Each run below is a few steps of one of 6 hidden systems, one row a step.
fena, seq 1, 11 rows:
[[-14 -11  22  19 -21 -11  -4 -18 -14   6 -11  -3 -23   5  19 -27  29  -2
   29 -20]
 [  6   8  20 -11  24  17  17  15  12  -4  -3 -18  12 -11 -10  16 -46   3
   29  11]
 [ -9  -4 -22 -18  -3  -9  15  28   8  10  14  21   4 -11   0 -15  42 -25
  -30   1]
 [ -7  31  -9  -4 -15 -17 -15 -31  -4 -27 -13 -13 -19  40   7   2 -19  -4
    7  -1]
 [ 28 -14  -7  13   6  19  -5   3  -9  24  19   2  35 -16   0  35   7  30
    1  15]
 [-26 -26  -1   9  -9  -4 -11 -12  25  -7 -16   9 -27 -23 -10 -34   1   4
  -18 -28]
 [  8  10  47   1  32  -7  10  12 -37  -9   4  -4  -9  24   7  13 -15  -9
   18   0]
 [  5  -3 -21 -13 -18  23  11   5  19  23  -5  -3  25 -23  -4 -15  26 -26
   26  19]
 [-11  13 -22 -20  -6 -27  -2  22  13 -24 -14   6 -16  20   1   2 -36  13
  -34  -5]
 [ 16   7  10  25   2  -2   1 -34 -21  -2  37  -2  14  15  18  12  38   6
   -6  15]
 [ -3  -6 -15   3 -20  18 -14 -16   9  14 -20  -5  -4 -31 -20   2 -26  13
   23 -35]]
dos, seq 2:
[[-10  17   9  -5 -10 -22 -25   5 -12  14  -5  -4  28  28 -25 -36 -16  -7
    1  15]
 [ -6  22  -9  17 -14   6  29 -17  -8 -18  -9   5  -2  -4  16  39  -5  44
    9  -4]
 [ 11 -33  -8 -11  16  -8 -23  16  32  15  38  -8 -16 -10  19   5   7  -2
  -15 -12]
 [-25   5  13   8  15  14 -17 -32  -1  -4 -20   7   5  11 -42 -18  -2 -27
    4  15]
 [ 18   4  -9   8  -2   8  19  27 -50   2 -26   2 -12  -1  16  21  15  12
    7 -16]
 [ 20 -10  14 -10  -6   4  13  14  36  -2  29 -11   4 -14  27 -34  -8  -4
    3  24]
 [-27  10   6 -11 -16 -28   2 -25   3  -2 -16  25  27  10 -30   3 -15 -14
  -19 -24]
 [ -2  15 -21  20   4  -4 -17  10 -23   9   6 -34 -10  14  11  18  11  39
   26  -2]
 [  9  -6   2  -5  20  31   7  -6  35  -8  30  23 -19 -22   8  15  -7 -12
  -15  24]
 [-13 -34   0  -4  -6 -15 -19  -3  -9  12 -40   9   7  15 -19 -19  21 -30
  -11 -10]
 [ 22  27   7  16   3  16  20   3 -36 -20  -5 -36  -2   1   0 -13 -18  16
   23   1]]
Lige, seq 3:
[[ -1  19   6 -11 -28 -22  24  19   6 -17 -20  -4   8  21  28  -2 -26  22
   14  17]
 [ 12  10 -30  -2   5  -3  14 -21   8 -12  24 -22  42   4 -11  18  22  -6
  -22  11]
 [-19   6 -30   2   2  -3 -45 -13  -2  15  -1  -4 -24   2 -25  11  -5   6
   -1 -33]
 [ 11 -17  34  18  21  15 -10  -1  -1   0  10   7 -31   4  29  23 -12  21
   20  15]
 [ 13 -37  12 -10   6  14  21   6  14   0  -1  12   4 -24   3 -21  25 -38
  -15   1]
 [-20  23  12  -4 -12 -15  -2  16 -22  -3 -25   6   3  14 -23 -50 -19  -5
   -2  -1]
 [ 10  31  -6   3 -28  -1  29  -2 -13   2   5   0  29   1  18  25   1  30
   20  15]
 [ -3 -10 -40 -18   6 -16  -5  -4  39  -7  19 -21  10  -2  -3  22   5  -2
  -24 -16]
 [-19   8   8  19  33   2 -40 -21 -19  -1   9  -7 -28  22 -19   8   2  -3
    6  -3]
 [ 29 -25  14   4  -7  32  -2   9  -7  18 -11  20 -25 -20  27  13  -4  -4
   25  -1]
 [ -3 -29  20 -11   4 -11  13  22  24 -10  -5  11  11  -7  -1 -40  -7 -10
  -32  18]]
fod, seq 4, 11 rows:
[[ 38 -32 -24   0 -11   5 -18  -4  -5  24   7 -12  20  -4  14  23  25  -6
   -2  -6]
 [-26   4  -7  16   1   2 -17 -15  19 -19 -24 -21   1   1 -24 -27 -25  27
   -3  12]
 [ 10 -13  40  11  19   3   5  -6 -27  -3  14  38 -21   8  18  13  14  -9
  -19   2]
 [-10 -18   5 -13 -14  -5  23  12  33  10  -9 -27   8 -23  13 -12   5  -7
   39 -15]
 [  0  36  -1 -15  23  -8   1  19 -29 -10   5   2  11  22 -32  -3 -24 -17
  -20   7]
 [  0   8 -32   7 -32   5   5  -1  -4  17   7  22  -8 -10  24  12  45  14
    1   2]
 [ 18  -4  -4  -5  -3   6 -19 -27  24 -17  -6 -27  -2   5  -1  13 -54   8
    6  -8]
 [-10 -29  15  19  25  -9 -14   0 -10   7   9  11  21   5 -16 -11  36   2
  -33  17]
 [-22   5  12   8  -8  13  16  -4   3 -10 -23   2 -45 -20  11 -18  -3   2
   31 -24]
 [ 26   3  25 -24  19 -10   4  27  -6  11  19  -3  22  22  11  15 -19 -20
   12  21]
 [-16  13 -40  -5 -23   6  20   1   7   1 -12   6  21 -22 -24 -18  28  -7
  -18  -6]]
dos, seq 5 (11 x 20):
[[ 24 -15   5   1  42   8  -1   2  11 -21  20 -43   2   2   0  15 -22   2
   -6   4]
 [ -8   1   3  12 -12  16  -8 -21 -13  21  13  40   5 -21 -21 -21  31 -16
  -16  -5]
 [-15  -1   9  -5   2 -10   5  34  -9  -9 -43 -13 -34  16  14  -8 -17   4
   29  -6]
 [ 28   3  11  -7   8  -1  34  -7   1  -5  36 -13  45  -3   6  16  10  -9
   -6  13]
 [-21  10 -35  -9 -39  -4 -21  -5  19  16 -10  20 -11 -15 -14 -26  -2   6
   -5 -17]
 [ -2   4  17   5  30 -16 -12   6 -12 -20  -8 -13 -10  40   9  23 -23  18
   -1  19]
 [ 20 -23  -6  14  -3  27   9 -30   8  13  18   3  16 -33   4  19  31  -1
    3  -9]
 [-17  -1  -2 -11  11  -2 -19  35  -1   1 -16   6 -31  -4 -18 -44 -17 -15
  -12  -9]
 [  4  15  34  10   2 -10  29 -17 -28 -14  -4  -2  22  30  14  12  15  -5
   16  22]
 [ 14  -4 -30 -15 -30   8   9  12  21  19   8  -5   3 -36   8   8  -8   9
   12 -32]
 [-23  12   3  -5  19 -22 -24  11  13  -9  13   3   2  27 -15 -24 -14   3
  -29  30]]
fod, seq 6 (11 x 20):
[[-19 -39  13  -7  17   6  12   5  33   6  -2  19  -9 -33  -5  -1  14 -17
   -7 -19]
 [-12  17   7 -16  16 -19  -4  20 -16  -6 -11 -29 -23  29  -2 -18  -2 -32
   25  -8]
 [ 15  32  -8   3 -13  25  16  11 -25  17  13  14  26  -7  -2   0  17   0
   15  34]
 [ 14  -8 -36 -14 -33  -3   3   3  16 -13 -29  11   2  -5  10  15 -29  14
  -23 -11]
 [ -3  -4   8  17  10 -30 -12 -36   5 -19  33 -22  11  26   5   1  10  13
  -25  -3]
 [-12 -16  17  22  15  26 -14  -5  -6  23  10   9 -15 -37 -20 -10   7  12
   15 -24]
 [-20 -10  14 -22  21  -5  -4  35  17   2 -26   9 -24  19   9  13 -15 -18
   20  22]
 [ 19  15  -7  -9  -7  10  31  -6 -11 -13   6 -12  16   5   2 -22  31 -42
   -1  17]
 [ 19  13 -16   4 -37  -5  -4  15 -32  12 -19  -4  16  -4  -2  -9 -23  34
    1 -19]
 [-16   8   1   2   4 -16   4 -20  27 -14  22  20  10   8   7  38 -12  31
  -25  12]
 [  6 -33  -7   4  18   6 -19 -17  12   3  20 -14 -22 -18  -5  -1  18 -20
  -12 -38]]
kis, seq 7:
[[-34  -7   1  14  37   3   7  22  17  -1  12 -11 -15  -8   5   1  34  19
    7  21]
 [  5  -2  12 -18  -2  -7   5  12 -10   1  -1  19 -14  14   8 -29  27 -55
  -10   6]
 [  9  15  -1 -14 -25  -2 -13  16 -11  11 -34   3  21  22  -4  -4 -38   4
   21  24]
 [ 26   5 -19   4 -11  15  33 -19   3 -33  -1  -6   9 -14  11  26 -18  22
  -22  -4]
 [ -3 -13   1  10  -1 -24 -23 -24   8  10  37 -17   5  -5  -6  -7   2  14
  -16 -44]
 [-37  12  16  11  36  16  -5  -4   2  12   3   3 -17  -5 -19  15  15  -6
   36   5]
 [  5 -21 -15  -7   1   9   5  44 -11  13 -20  22 -17  -6  17  -8  35 -16
  -12  15]
 [ 10   4   5 -14 -18 -13 -11  -1  16 -17 -12  -7   6  31   9 -35 -28 -13
   -8  34]
 [ 31  11  16   3 -12  10  23 -28 -30 -12  -7  -2  31  -4  -7  23 -26   3
    7 -17]
 [-16   5 -27  13 -12  -8   3   2  13   6  17 -15  -2 -28   1   6   3  46
   -2 -35]
 [-28   3  12  -3  43  -9  -6  -6  17  -6  36   8 -23   7  -7  14  16 -19
  -12   0]]
zure, seq 8, 11 rows:
[[ 10  -1  -4 -10  38  30  -8  24 -14   9 -14   9   8  -2 -30  20 -15 -20
   -2  23]
 [ 10 -22 -12  -4 -34  -1   7  -2  21 -11 -20  32 -10   2  34  -6  14   0
  -29  19]
 [ 11   6  27   9  -8 -14  -4 -28 -10 -24  -3 -34   1  21   3 -26 -34   5
   12 -14]
 [ -3   4  16  18  10  12  16  18 -21  28  19   6  33 -31 -19  -6  18  23
    8   1]
 [-31   9 -22 -14  -3 -15  -8  13  29   2  13  17 -45  -5  13   9   2   5
   -7 -22]
 [ 12   7  -1 -13  26  -4  -1 -16  -5 -15   4 -28  11  35  -2  21  10 -43
   10  15]
 [ 18 -13 -27   0 -25  27 -10   7  -6  18 -40  15  27 -16 -17  -5  -6   4
   -1  16]
 [  4 -11  30  14   2 -10  -1  -6  -3 -27   2  23 -31   7  23  -6 -27  26
  -32  -7]
 [ -5   2  20  13  -2  -1  20 -23  10  -1  26 -35  17  -7  10 -22  27  -2
   32   1]
 [-17   7 -16 -15   8  -9 -18  42 -12  35  -3   3   3 -13 -31  -4  -7  -2
    5 -31]
 [-14  19 -12  -6  17   0  16   7   2 -20   0  25 -23  23  16  35  18  -6
  -16  30]]
Lige, seq 9 (11 x 20):
[[  6  -6  25 -12   8 -26  23  30  -7   2  25  10  15  14  21 -14  26 -17
  -16  19]
 [-18  28 -24 -14 -23   6   8 -22   9  -6 -29  -8  11   6 -23 -17   2 -30
   20   3]
 [ 23  16 -17  -2  -3  -8 -17  14 -26   0   2   3   9  20   3  32 -32  32
  -17   2]
 [-11 -26 -15  18   1  11  -7 -30  38   1  16  -4   0 -16  10  11  34  19
   -3  11]
 [  3 -11  26  -3  26  -3  -7  -8 -12 -13   7  -7 -29  -4 -12  -8 -24 -22
   -8 -45]
 [ -1  -7  25  10   4  11  -2  34 -19  33 -10   6   7   0   6 -14  19   4
   37  29]
 [  0  18 -12 -24 -23   5  41   9  25 -26  -8  24  -3 -14   7  -8 -13 -18
  -19   6]
 [  1   6  -5   2 -11 -40 -17 -14 -19  -1   0 -19  34  42  -6  -7  10   2
  -15   4]
 [  0  17 -28  15   0  35  -3 -23   5   2  -2 -19  -2 -25 -15  27 -13  25
   26  -5]
 [  7 -24   7  -5  20 -17 -17  21   8   9  32  17 -24  -1  19  20  -1  11
  -28 -19]
 [-21 -16  28  10  14  11   1 -23  14  -6 -15  -7 -16   3  -1 -25  24 -30
   28  16]]
kis, seq 10 (11 x 20):
[[ -5 -25 -12  -6  -4   9 -38   7  36  31  -6  19   6  -5  -2  16 -14  15
    3  23]
 [  3 -31   8  13  25  15  17 -19   5 -39 -28 -21  -5   2  -2  -5   9 -14
  -15  12]
 [ 22   4  24  15 -16  -5  -9   9 -39  17  18 -11  -2  -2  10 -44   3  10
   11 -15]
 [-27  24  16 -13  -7  -1  33   9  30   2   9  21  11 -15   4  11 -20  13
   21  14]
 [  1 -10 -27 -17   7 -30  16  15 -10  -9  -7  -8  13  13  -1  30  23 -14
  -31 -25]
 [ -1  30 -29   5  -7   7 -46 -22  -4   5  10 -15 -18  21 -14 -15  -5  -6
    8   9]
 [ 16 -23  18   7   8  35  -5 -11   4  11  -8  41  -5 -23  -1  27 -19   1
   -1   9]
 [ -6 -46   0  14   0 -15   4   9  18  -8 -19 -33   8  -7  15 -22  21  22
   -3  -2]
 [  2  35  32   1  18   0  19  -1 -21 -17  28 -12 -14   7  -3 -35  -6 -22
    8   0]
 [ -6  15   2 -13 -31 -11  10  18 -11  36  -3  39  28  -4   4  21   6   7
   14  -2]
 [-13   3 -43 -19   3 -10   5   5  32 -30 -21 -19 -15  11   4  24 -14   1
  -15   0]]
fena, seq 11, 11 rows:
[[-27  15 -33  12  -1 -15 -15  -8 -10  -8 -19   2  14  17 -27  12   4  31
  -25   3]
 [ 21 -17   7  29   5  30 -12 -21  -8  -8   6  13 -36  -8  27  16   8  21
   -1   9]
 [ 10 -35  32  -6   3  -4 -21  -2  11  25   4  -9   9 -16  -9 -20 -23 -13
   17 -30]
 [-27   5  18  -2  22  -8  33  31 -18 -11 -30  -1  15   3 -20 -18  10  -8
    0  12]
 [ 17  28 -20 -14 -17  15  19  12   6 -13  10  -1 -30   6  34  -4  10 -18
   14  22]
 [  7   8 -17 -19 -16 -26 -23 -14  24  13  29  -2  31  14  -5  17 -22   3
  -14  -8]
 [-23  -4 -14  32   9  -2   4 -24 -19 -12 -13   3   9  -4 -21  16  29  30
  -26 -12]
 [ 11 -10  13  19  10  32 -22  -4  -9   6   1   1 -53 -13  15  -5 -11   9
   26  -9]
 [  2 -28  38 -20  11  -6  -7  15  14  23  -2  13  25  -2 -13 -10 -17 -29
    9   5]
 [-10   5 -14  -9  -5 -13  40  19 -11 -25 -38 -15  10   9  -2 -17  23 -16
  -11   4]
 [ 23  41 -21  -4 -18   8  -1   6  -2  -7  32  -9 -15   9  27  -5 -12  16
    4  21]]
zure, seq 12:
[[ 10  -3 -29  -6   6   6 -10 -19  15 -34 -13  -9 -22  27  14  18   3 -17
  -22  25]
 [ 37 -21  18   8 -20  20 -14 -27 -18   5 -22  -3  24   1  -5 -21 -13 -17
    9   9]
 [-16 -20  27  21  -2  -7   5  20  -4   4 -15  13   0 -18   3 -23 -13  49
   -6  -6]
 [-19  24  14  -2  12 -11  30   5  10 -16  41 -12 -27 -10  14 -20  14  -5
    7 -14]
 [ -3  18 -22 -23  -2 -18 -15  17  -6  34  15 -15  21  15  -9  17  16 -24
   25  -6]
 [ -8  11 -29  -8   8  13  -7   2   1  -9 -32  26   5   8 -23  37 -19   1
  -23  19]
 [ 40 -24   1  10 -13  19   6 -35   6 -27   0   4 -10  -2  31   8   0  -1
  -20   8]
 [  3 -23  25  20  -8  -4 -31 -15   1  12   0 -26  10   0  -4 -44  -9  16
   15  -2]
 [-35   4  29   8  21  -4  25  26 -17   6  -2  17  -8 -22 -16 -15  13   5
    3 -18]
 [ -7  22 -23 -23  -5 -11  17  33  15  -1  18 -10 -28   5  33  14  17  -9
   16  -1]
 [ 10  22 -19 -25  -2 -10 -19  -9   5   2   4  -5  30  31 -21  12 -20 -29
   -7  18]]

Which system made each run below?
seq 13, 2 rows:
[[ 15  28 -25  -6 -11   5 -15 -16 -29  -9 -14 -14 -19  26  -6 -13   8 -35
    7  -5]
 [ 23  -2  -3  24 -18  17  -6  -2 -14  13  -5  -2  28  -1  12  11   0  44
   12  32]]
 | fod
seq 14, 2 rows:
[[-11   8  18   8  20 -15 -15  20 -31  25  14 -31   9   3 -18  -8  -1  13
   30 -24]
 [-12  20  -7 -15   9  19  23  25  19   7   9  21 -22 -16  16  26   6  -6
   25  20]]
 | Lige
seq 15:
[[ -1   4  28  13   4  -8 -22  15 -14  18  17 -12  -4  -4   1 -10 -34  39
   23 -15]
 [-13  -7  13  -6  16   7  44  11  21   1  16  15   5 -22  17  28  28  -5
   12   7]]
 | Lige
seq 16:
[[ 15  -3  -8   5  29  34  21  31  -6 -10  12 -10 -33 -30  10  -5  13  -3
   -1   2]
 [-10  -8  20  -4 -18 -29 -11   5   7  15  13  26  23  14   2 -40  13  -5
  -23  20]]
 | kis
seq 17:
[[  6 -11  23  13  13  24  11  -5 -15 -15 -21  39  -9 -17 -13   3 -24   6
  -27   1]
 [ -3 -30  24  12  -2 -24  10  15 -14  10  -1 -18   0  -2  21 -28  36   3
   13 -21]]
 | dos
seq 18 (2 x 20):
[[ 12   6 -28  -3   5 -13 -17  23 -10   2  30  11  -8  11   5 -12  19   0
  -50   7]
 [ -3   8  14  19 -30  -5 -16 -56 -11  -5 -12   7   6  19   1   1  -7   6
   12  -5]]
 | fena
seq 19:
[[-13   7  10   7 -21 -36  27 -14 -18  -9   3  -4  31  -2  -3  -5   5  23
  -12 -36]
 [-11  19 -20  -3  15  -7   8  15   9   5  17 -53   2  -2   1  15   3  15
   37 -11]]
 | Lige
seq 20 (2 x 20):
[[ 11   1 -27  23 -18   4  11   4 -25   9   3 -13  22 -12   4 -11  48  24
   -8   2]
 [-15  20  -4 -14  -8 -11  -6 -10  36  -3  30  -9 -16 -12  -5  -8 -35   6
    7 -28]]
 | Lige
seq 21:
[[ 12   2  -1   8   9  -2   7 -16 -10 -16  17 -48 -21   8  21  -8  28 -16
   21 -17]
 [ -5  20   9  -8   1  11 -13  25  -7  37  25  27   9 -22 -27 -23 -12  -7
    5   2]]
 | kis
seq 22, 2 rows:
[[  6  -9  -3  19  18  25 -22 -18   7  18  24 -26  25 -17 -27 -20  16  -1
   11  17]
 [-24 -26   7  -3   2  -6 -12  19  -8  19 -26  38 -27 -10  -8  -1  10 -11
   -9 -27]]
 | zure
seq 23:
[[ 22  -6   5   9  -7   2 -23  17 -48  26   1  26  -9   4   1 -15  20  -8
  -14 -11]
 [-14  -7  16   0 -26   6  11  -5  42  -5 -18   3   2 -16  14 -22 -24  20
   26  17]]
 | Lige
seq 24, 2 rows:
[[  6  14 -27   4  12  12 -19  14  20   5  40  -9  -7   1   8  -9   8  16
  -14  38]
 [-14  -7  17  -3  -8  -6  -9 -50  10   0   0  33  -9   3  -7  19   2 -26
   -5 -27]]
 | Lige
seq 25 (2 x 20):
[[-15  -2  13  -3  31   9  15  -3  20   1   8 -10  -3 -12   1  51 -11  10
   32  -4]
 [  7 -16 -15 -13  25   1  -8  30  -7  -1   1   6 -32   8  10   2  29 -36
  -22   6]]
 | Lige
seq 26:
[[-35   4  25  -2 -12 -19  15   5   6 -10 -24  10  10  -1 -18 -47  -8   1
   -5  -1]
 [ 13  26  10  -7   2 -16  25  17 -33 -11   5  -4  -8  26  28  35  -4   5
   14  -3]]
 | kis
seq 27:
[[ 11  -8  14   2 -18 -31  -6   5  -4   9  19 -38   7  10  24 -30   4  13
   20 -19]
 [-23  26  13   1  16  14   4  -6  -3  12   8  26  23 -17 -42  13 -24   9
    3   3]]
 | fod
seq 28:
[[ -5  25 -11 -15  -3   2 -10  21  -1 -11 -32  -5 -15  17  -8   2 -53   9
   10   8]
 [ 21  -1  -6  16  -4   4   6 -13  -7  -1  24  17  23   6  22  21  32  21
  -23  33]]
 | Lige
seq 29, 2 rows:
[[ 29 -11  18   0 -14 -32 -17   0 -31  18   4  -8  25  28  18  16  -7  10
    8 -14]
 [-15   7  -7  16   4  27   5  -9  31   3  14 -10   7 -40 -16  -8 -15  36
   13   5]]
 | dos
seq 30, 2 rows:
[[ 21 -28  13   9  20  13 -13  29  12   1  20  -7 -17 -19  13 -20 -22  25
  -16   8]
 [-27   0  38   6   3  -7  23 -18   0   5  14  27   8 -12  -8 -24  32 -21
    1  -3]]
 | Lige
seq 31, 2 rows:
[[ -1   2  18  -5  -1 -12  24 -21  11 -21  20   7  28 -12 -21 -27 -12 -12
  -38 -11]
 [-18   3   0   4   1 -24  -9  16 -33  23   2   3 -15   0  -1  14  18  14
   10 -47]]
 | fod
